Each row has a name. Each question is about the rows just above it. Places in a row count from 0.

<83>: [187 135 133 109 187 202  93 100 119 165  79 120 203  90 118 212 136 155
  99 219 193 114  95 186 212 189 155 129 158 114 170 114 204 152 166 134
 128 165 115 134 198 181 164 126 157  84 204 133 198 144]
<141>: [116 128 101 178 147 147 119 157 147 122 173 132 105 159 132 122 113 143
 161  97 109 127 162 103  93 122 140 177 153 182  88 145 108 134 124 132
 168  94 163 181 148 129 129 182 172 148 137 116 120 113]
<36>: [195 175 142 160 146 187 114 160 173 110 137 166 138 151  90 199  96 192
 160 162 129  89 156 124 153 129 192 170 124 157 149 168 139 189 111  96
 178 116 104 154 165 199 192 149 156 140 198 164 136  99]
<54>: [128 122 122 105 106 116 111 112 117 105 102 120 115 109  99 126 106 121
 111 123 112 101 109 113 122 108 122 107 100 103 125 117 114 123 105 100
 112 115  94 101 110 125 125 100 103 110 122 123 110 106]
<138>: [132 117 121  85 101 114 100  95 105 102  79 111 122  91  88 132 101 115
  93 134 116  90  91 117 133 109 117  89  90  82 132 105 120 119 102  91
  97 118  76  83 107 126 123  80  89  93 123 119 113 102]
<186>: [109 127 139 133 120 104 156 137 130 138 147 133 122 142 155 101 150 115
 137 112 127 157 139 131 117 126 116 125 132 132 129 132 121 118 137 149
 124 139 148 128 111 108 114 131 122 148 101 132 122 148]
Changed <186>: [109 127 139 133 120 104 156 137 130 138 147 133 122 142 155 101 150 115
 137 112 127 157 139 130 117 126 116 125 132 132 129 132 121 118 137 149
 124 139 148 128 111 108 114 131 122 148 101 132 122 148]. Place and old value: | 23, [131]
Where does [116 128 101 178 147 147 119 157 147 122 173 132 105 159 132 122 113 143
 161  97 109 127 162 103  93 122 140 177 153 182  88 145 108 134 124 132
 168  94 163 181 148 129 129 182 172 148 137 116 121 113] differ from <141>, and what was there? | 48, [120]
One entry of <36> was changed: [195 175 143 160 146 187 114 160 173 110 137 166 138 151  90 199  96 192
 160 162 129  89 156 124 153 129 192 170 124 157 149 168 139 189 111  96
 178 116 104 154 165 199 192 149 156 140 198 164 136  99]. Where, and from what? | 2, [142]
Changed <36>: [195 175 142 160 146 187 114 160 173 110 137 166 138 151  90 198  96 192
 160 162 129  89 156 124 153 129 192 170 124 157 149 168 139 189 111  96
 178 116 104 154 165 199 192 149 156 140 198 164 136  99]. Place and old value: | 15, [199]
Where does [132 117 121  85 101 114 100  95 105 102  79 111 122  91  88 132 101 114
  93 134 116  90  91 117 133 109 117  89  90  82 132 105 120 119 102  91
  97 118  76  83 107 126 123  80  89  93 123 119 113 102] differ from <138>, and what was there? | 17, [115]
One entry of <138> was changed: [132 117 121  85 101 114 100  95 105 102  79 111 122  91  88 132 101 115
  93 134 116  90  91 117 133 109 117  89  90  82 132 104 120 119 102  91
  97 118  76  83 107 126 123  80  89  93 123 119 113 102]. Where, and from what? | 31, [105]

<48>: [ 90 164 165  93  90 162  92  92 163 164 165  92 163 167  91 165]
<137>: [130 127 126 129 130 126 130 128 126 126 126 129 127 125 131 126]
<82>: [154 104 102 152 155 103 153 151 103 103 101 154 103 101 156 104]
<141>: [ 50 204 206  53  43 202  48  51 204 204 207  50 203 208  49 205]
<138>: [ 94 161 161  96  92 159  95  92 159 159 161  93 161 160  95 159]
<186>: [ 51 202 205  54  45 201  50  54 204 203 206  51 201 208  49 204]
<42>: [128 126 126 129 132 124 133 129 126 125 127 127 125 126 131 126]
<169>: [206  52  51 203 211  56 207 205  52  52  51 206  55  48 204  50]
One entry of <48> was changed: [ 90 164 165  93  90 162  92  92 163 164 165  92 163 167  90 165]. Where, and from what? | 14, [91]
Where does [ 94 161 161  96  92 159  95  92 159 159 162  93 161 160  95 159] differ from <138>, and what was there? | 10, [161]
Where does [ 50 204 206  53  43 202  48  51 204 204 207  50 204 208  49 205] differ from <141>, and what was there? | 12, [203]
One entry of <137> was changed: [130 127 126 129 130 126 130 128 127 126 126 129 127 125 131 126]. Where, and from what? | 8, [126]
One entry of <138> was changed: [ 94 161 161  96  92 159  95  92 160 159 161  93 161 160  95 159]. Where, and from what? | 8, [159]
Where does [130 127 126 129 130 127 130 128 126 126 126 129 127 125 131 126] differ from <137>, and what was there? | 5, [126]

<54>: [ 74  62 174 179 198]
<154>: [122 141 106 137 135]
<169>: [195 193  90  60  79]
One entry of <154> was changed: [122 142 106 137 135]. Where, and from what? | 1, [141]
Changed <169>: [195 193  90  61  79]. Place and old value: | 3, [60]
One entry of <154> was changed: [122 141 107 137 135]. Where, and from what? | 2, [106]
Changed <154>: [122 141 106 136 135]. Place and old value: | 3, [137]

